Families of rows that turns and mirrors carry onto each other, the same ones carrying the whole set onto itself: the rest of each named row's family, in list order:
6 families of 6 rows:
nur: [  2  39  17  25 -37  31   7  24  12  18 -27  61]
Zal: [ 18   4  47  10 -21  25 -13  -5 -29  22 -64  46]
sek: [ 10  33  16  29  -5  30 -49  -8 -17  22 -49  57]
Todaf: [-13 -10 -17  -5 -12 -17 -35 -24  14 -22  -7  12]
Fabop: [ 13  28  24  33 -35  33 -18  -8  -7  54 -41  19]
Kubi: [  3  -9  -4   0  -1  31 -42   3  30  -1 -23  -8]
vogug: [ 22  24  47  36 -15  24   9  10 -14  28  -2  36]
remu: [ -1  19  50   7  32   0 -24 -16  51 -23 -19  11]
zuso: [-16 -10  17 -24   5  34 -42  -2  19 -14 -19  16]
dabat: [ 10 -19  10  12  -3  35 -56 -20   1  -7 -31  11]
penu: [-57  14  36  58  11 -29 -19  -9  -1   5 -52  13]
puzor: [-16  40  34  30  16  -6 -11   6  61 -27 -18  13]
sumu: [  6  13   6 -35  14   6 -20 -18   6 -15 -30  -8]
Kede: [-12 -30  31 -28 -11  12 -17 -19   5 -16 -16  15]
guno: [-21  28 -11   7 -37 -32   1  -6 -25  -9  -8  26]
zov: [-34  16  54  19  13 -22  -6  33  44  -3 -50  15]
Mege: [ -3  18 -28  17 -46 -26  -3  -2 -10  -1 -31   3]
Suzan: [-21   9  49  34  16 -44   2 -12 -13 -14 -59  47]
Dimev: [-43  23  22  30   7 -26  -2 -25 -24 -14 -77  34]
Duk: [ 11  60  14  36 -15  -3  19   9  24  41 -30  33]
kuv: [-24  14 -13   0 -20   1  23 -30 -11 -11 -10  -4]
lipof: [-37  18  23  31 -28 -31  19 -41   0 -24 -55  26]
luv: [-12   7  35  10  -7  34 -37  -8 -20  29 -78  28]
kodi: [ 23  33  39  26   2  -9  12  28  38  37 -23  33]
ruge: [ 16  17  -4  16 -53 -22  15  12   0  -9 -13  24]
lepob: [-43  25  16  36 -14 -22 -17 -33  10 -29 -77  25]
Nefe: [-29  28  38  57  21  -8  17 -10  27 -21 -65  29]
vuze: [-18  -5  25  45  -7  13 -17 -32 -11  37 -76  36]
zagop: [  4  49  31  31 -19   5  16  31   2  35  -6  25]
kival: [ 25  33  30  18 -36  25 -15   7   6  51 -44  21]
melol: [-21  27  45  17  38   9   8  18  43 -15 -15  21]
Tokev: [-27  -7  64  35  31   1  11   5  30 -14 -24  38]
Kiso: [ -3   4  16  -3 -20 -35  -3 -20 -22 -10  11  16]
Poze: [-15  32  43  46  36 -15   0  -7  30 -22 -66  28]
Rivi: [-16  -8 -17 -11 -27 -18 -15 -14  23 -23 -10  15]
Fugad: [ -8  17  19  24   1  38 -26 -24  13  39 -81  32]

Which other rows belong to the same family as kival? Todaf, Fabop, Nefe, Poze, Rivi
Which other rows belong to the same family as Kede? Zal, vogug, Suzan, Tokev, Kiso
Which other rows belong to the same family as zagop? zuso, guno, Dimev, luv, melol
Which other rows belong to the same family as Duk? Kubi, puzor, Mege, lepob, Fugad
Which other rows belong to the same family as vuze? remu, dabat, lipof, kodi, ruge

Families of rows that turns and mirrors carry onto each other, the same ones carrying the whole set onto itself: the rest of each named row's family, in list order:
3 families of 6 rows:
vuzut: [  1 -28 -27 -12   4  18  -8  31]
bav: [-35  46  21  -5   8 -14  26 -14]
rubuf: [ 14  35  26  17  -8   3  -8 -35]
Gimum: [ 33 -13 -10 -24  27  16  -6   7]
movu: [ -6 -18   0 -28  25   2  39  25]
Reda: [  6  52  11  21 -12   2  -9 -24]
Pasag: [-28  41  -4  31 -24 -14  -1  -5]
dake: [ 14 -20   3 -32  19  37 -10 -12]
padi: [-10 -27  -4 -23  12  17  27  34]
gatu: [ -7 -25 -39 -10   8  -5  -7  29]
nivu: [  3  53  11  -3  10   2 -19 -31]
noban: [-29  28  30  16 -12 -15  32 -15]
Loniv: [-40  40 -18  13  -9 -21 -19  -8]
dudiv: [-18  50  25  17 -10  -7  27 -13]
bur: [-23 -34 -29 -15  -2  17 -18   9]
vubil: [-24  21  -7  34 -27 -18 -16 -14]
visu: [ 24 -20  -1 -26  20  30   4  18]
guviv: [-30 -27   7 -31  14  18  32   7]

Which other rows belong to the same family as dudiv? vuzut, Reda, Pasag, padi, visu
Which other rows belong to the same family as rubuf? Gimum, movu, gatu, noban, vubil

